(in the rows, 128 means zero)
One turn or mirror swaps these rows in pairs. Which row does each one swap with?
The rows were stretched afterwards, more along some directions than others.
q_519: [134 139 144 128 137 124 108 132  74 111 140 145 137  95 117 134 112 125]
q_884: [115 113 155 149 115  98 153 137 119 119 173 126 122 155 127 149 167 149]
q_155: [130 135 116 103 141  62 125 159 144 140 148 138 195 107 115 177 115 102]
q_81: [138 117 158 122 126 127 112 116 143 133 117 135 164 106 130 131 154 135]
q_110: [147 125 148 128 110  79 114 143 150 161 146 124 174 101 103 172 133 116]
q_294: [109 109 134 153 121  93 139 108 137 137 122 140 145 141 143 152 171 157]
q_104: [107 138 133 127  93 170 104 123  96 137  83 123  71 125 157  94 137 145]
q_167: [170 144 134 110 126 147 161 115 102  62 161 146 115 151  79 147 137 101]
q_684: [126 107  94 132 156 125 114 123 136 147 117 142 130 110 158 132 105 139]
q_951: [102 143 130 109 126 130 116 185 116 144 158 101 108 121 148 103  90 107]
q_308: [104 152 129 106 122 133 106 184 114 148 131 101 116 116 159  84  90 118]
q_602: [150 118 131 137 111  82 115 136 165 170 129 125 149 112 122 165 127 125]
q_504: [132  96 115 125 160 120 137 125 138 127 130 140 127 125 128 150 127 142]
q_996: [128 134 123 123 141 153 135 128 124  85 124 120 124 149 130  94 143 135]
q_736: [112 122 130 137 108 139 128 126 128 131 172 114 134 128 142 133 117 114]
q_329: [123 125 132 121 134 142 132 132 131 109 167 112 148 133 144 109 107 113]
q_383: [129 141 133 121 114 125 107 141 116 117 115 122 161  90 109 132 132 138]
q_417: [108 145 149 105 110 140  78 154 135 183  92 113 146  87 159  87 106 125]
q_162: [167 113 135 130 139 136 151 118 132  95 147 122  98 151  87 155 139 114]
q_892: [140 143 138 125 125 102 133 122 166 188  99 139 156 114 123 145 132 122]
q_340: [171 149 136 119 117 158 166 110 101  70 141 148 117 155 108 113 151 122]
q_42: [110 113 137 146 129  94 157 154 113 122 187 117 113 150 126 153 140 132]
q_207: [159 116 117 130 140 131 143 116 140  99 136 122 101 148  88 161 138 113]
q_59: [115 118 150 112 143  98 106 157 100 184 140 145 157  94 172 139  96 104]
q_927: [122 114 148 135 143 113 145 109  77 110 168 161 156 116 109 153 140 123]
q_537: [149 123 156 124 113  72 113 143 133 154 153 132 169 101 100 182 132 110]
q_852: [124 142 136 120 122 118 107 139 100 117 128 131 159  89 103 139 127 130]
q_299: [118 152  92 121 132 170 118 129  88  84 125 118 128 126 137  99 115 104]
q_576: [142 123 151 126 111  76 114 143 156 161 148 126 170 106  96 180 142 118]
q_964: [111 126 140 131 122 114 139 165 102 132 170 120 102 142 145 130 119 124]
q_129: [107 117 136 134 100 145 124 131 121 144 169 108 113 119 144 130 114 117]
q_848: [108 155  92 118 136 164 110 135  69  94 123 127 108 117 144 105 109 100]
q_225: [105 139 129 125 102 158 104 121  96 145  69 132  77 126 160  99 136 147]
q_398: [ 98 159 136 108 110 135  84 165 145 168  88  99 148  99 147  84 116 130]
q_134: [148 146 120  93 142 147 134 136  96  77 140 133 115 129  98 140 106  88]
q_890: [144  97 133 126 158 122 143 126 137 120 125 137 125 127 121 151 134 145]
q_897: [176 116 151 141 129 126 150 109 120  90 154 131  99 149  84 161 141 117]
q_863: [ 93 120  84 127 139 127 117 132 127 168 103 137 129 108 151 121 119 135]
q_634: [160 118 136 127 132 139 143 118 134  93 145 123  98 149  81 157 147 116]
q_925: [104 129 135 135  91 164 112 123 135 153 122 103  91 126 143 112 132 135]
q_676: [167 113 135 134 141 126 149 115 133  97 143 125 101 150  82 162 145 118]
q_150: [121 150 128 113 122 159  96 146 128 134  67 112 101 111 127  92 142 138]
q_334: [141 134 126 116 130  68 135 142 171 172 135 142 176 115 106 181 127 111]
q_658: [111 118 124 148 118 105 135  99 127 125 110 145 145 142 145 144 170 156]
q_57: [108 116 138 117 148  94 106 144  96 174 149 151 162  91 171 153 102 101]
q_280: [118 125 137 122 128 129 136 144 127 108 197 112 153 130 134 127 109 103]
q_660: [133 126 143 112 133 165 130 131 124  95 132 120 123 144 143  87 132 130]
q_467: [151 124 146 127 109  86 110 137 150 160 140 125 167 102 104 170 132 116]

q_340 swaps with q_892
q_334 swaps with q_167
q_863 swaps with q_927
q_155 swaps with q_134

